One vector is turned by the same rotation once a tick. Each row is the vector after some number of ticks, and that number follows the row.
The counts run from 0 to 356.
[ 95 119 124 130  88 115  91  99 105 124 105 100 132  83 169 118 124 118
 143 117 113 153  69 117 139 103 165 147  95 145  90 123 136 110  88  65
 114  95]
279
[108 146 114 177 120 108 132  67 171 153 136  88 130  48 164 106 143 122
 142  85 147 127 108 140 150 137 123 109 134 117 117 150 132 136  98 107
 176 127]
355
[ 96 104 139 135 122 159  98 145 134 165  98 110 146 170 121 129 135 130
 137 149 136 118  91 126 185 160 124 183  54 137  94 117 178 158 122 102
 127 139]
85
[160 110 152 101 157  99 133 154 100  91 121 156 117 151 110 174 115 120
 124 130 107 101 167  96 105  88 156 136 111 111 132 106  83  99 172 127
  92 131]
50
[ 68 129 135 154 149 156 121 117 132 169 137  94 133 107 163  94 138 133
 138 133 137 125  97 150 174 151  95 141  75 138  80 153 161 167 115 103
 132 141]
81
[ 76 132 128 125  69 122 128 139 125 114 179 113 146 144 103 124 129 147
 136 159 139 168  98 196 131 105 138 142 148 144 111 148 183 111  85 139
 130 106]
180
[153 108 144 125 130 102 112 136 104 124  98 153 118 143  89 179 105 132
 126 166  76 148 122 113 120 118 173 183 119 119 133  96 118 117 147 116
 109  85]
187
[115 143 125 163 169  86 175 100 128 111 131 146 118  68 128 116  88 126
 128 128 119 126 143 129 135  79 162 106 130 107 108 147 127 118 112 160
 135  57]
195
[144 110 145 144 127  85  78 126 111 132 106 118 132 161 133 187 110 137
 111 140  94 153 161 110 143 102 202 139  76 129 129 139  95 139 117 114
  90 106]
284
[126 148 128 148 137 104 128 119 147 166 149 103  96  77 142 116 168 134
 111  97 140  95 129 153 109 168  81  97 162 137 147 195 142 155 161  95
 153 138]
76
[162 137 143 143 110  66  82 158 135 142  93 121 133 155 112 182 106 139
  91 129 104 147 179 106 139 122 175 115 110 146 130 136 113 153 108 127
 113 164]
285
[117  88 136 124  93 215  96 110 134 142 121  92 155 121 150 130 159 120
 151 129 165 125 105 134 154 152  99 185  94  93 115 112 125 106 121  89
 124 137]
162
[ 93 156 105  82  97 166 135 136 132 123 188  99 140 164 141 104 143 146
 143 144 150 129  82 161 133 136  67 123 136 154 106 139 152 111  93 142
 143 170]
318
[ 92 157 154 167 113 127 109 152 167 109 168 116 124 116 103 137 125 138
 136 142 164 116 114 146 157  82  90 113 130 175  76 124 182 105  83 136
 136 152]
338
[143 100 129 113  94 188 107 102 108  84 117 102 170 147 175 137 128 121
 163 104 169 163 157 122 142 119 164 143  89 102 116 108 104  81  96 134
 115 139]
300
[103 126 141 146 161 102 163 152 113 104 177 120  97  84 104 141 129 142
 105 142 128 106 163 157 110  97 115  94 159 129 119 179 160 102 132 128
 126  91]
333
[186 122 120 103 175 143 117 119 119 144  98 142 108 136 133 138 135 134
 110 113 113 108 121  92 111 170 105 147 107  80 147  98  60 162 166 134
 133 151]
307
[115 121 145 117 129 170  94 139 102 104 110  95 127  94 169 157 135 129
 127 105 143 126 113 102 146  90 145 141  81 126  91 127 108 102 110  84
  86 153]
142
[150 125 143 140 124 108 110 147 143 155 110 144 105 119 123 122 162 108
 107 101 126  91 143 120  87 169  80 103 152 150 183 136 114 159 175  77
 131 167]
72
[ 86 115 114 136  95 109 150 115 102 114 127 123 141  83 161  86 117 101
 145 116 105 163 120 145 109 104 172 123 136 154 112 164 163 112 120  88
 124  56]
276
[157 120 169 175  92  98 101 161 167 120  90 170 127 153  81 151 143  92
 139 136 120  99 147 103 105 130 132 132 165 144 165  82 143 107 142 118
 132 137]
346
[151 105 120 111  76 130 107  99 110 122 153  94 146 181 132 167 123 146
 131 146 104 169 138 165 129 135 181 175  95 111 140 129  94 125 114 112
 116 117]
26
[101 135 104 144 178 141 177 106 131 167 127 143 102  90 118  91 122 145
 122 138 111 109 102 145 137 158  93 152 135 117 110 157 145 168 151 135
 153  65]
174
[136 157 127 112  89  69  89 116 135 124 184 102 133 172 137 159 129 146
 121 121  98 140 111 139 145 102 105 125  93 157 117 107  86 153  90 135
 124 173]
124
[ 72 135 140 136 151 182 132 113 143 110 140 115 123  99 186  91 121  97
 187 106 165 107 116 118 168  93  92 100 100 129  93 119 121  98 119 125
 150 139]
61
[134 107 122 139 171 113 158 125 120 173 152 132 107 131  95 126 115 140
 118 146  98 104 170 153 110 171 119 165 133  87 154 160 119 159 177 136
 142  73]
171
[125 157 104  94 163 101 136 159 112 129  86 187 120 115 151  71 134 121
 123 101 108 129  96  85 106 130 109  76 136 171 135 129 140 155 139 122
 127 131]
133
[163 178 106 146 176  95 128 128 130 143  76 167 130 109 120 113 128 134
  79 107 126 121 147  87 131 147 148  63 147 149 140 138 144 181 118 161
 152 151]
290
[144  79 149 133 134 137 114 132 125 151 146 116 130 167 103 177 137 128
 138 171 106 115 157 161 123 169 133 199 104  92 151 139 105 143 169 108
 110 112]
167
[163 116 104 129 120 104 146 116 125 109 128 170 150 177  89 126 109 115
 148 138 100 139 165 131  95 143 154 138 172 115 171 102 125 122 143 189
 149  83]
111
[123 106  94 135 141 169 165  85 123 139  96 134 147 104 143  69 125 107
 167 106 142 148 117 142 111 168 143 124 139 101 145 142 144 136 132 151
 167  67]
17
[161 101 126 117 119 115 110 123 121 117  74 167 152 157 150 137 109  88
 157 117  99 157 156  78 121 122 168 145  98 129 155  82  91 118 159 127
 109 116]
207
[106 118 131 145 144  70 151 137 134 153 130 167 137 165 112 125  98 109
 145 152  70 128 183 142 127 124 144 155 122 121 151 114 120 164 177 141
 152  74]
268
[118 115 126 192 121 102 143  84 145 130 146 101 123  61 132 134 125 104
 153 101 141 118 185 153 106 124 161 118 171 107 148 173 119 116 143 117
 137  89]
353
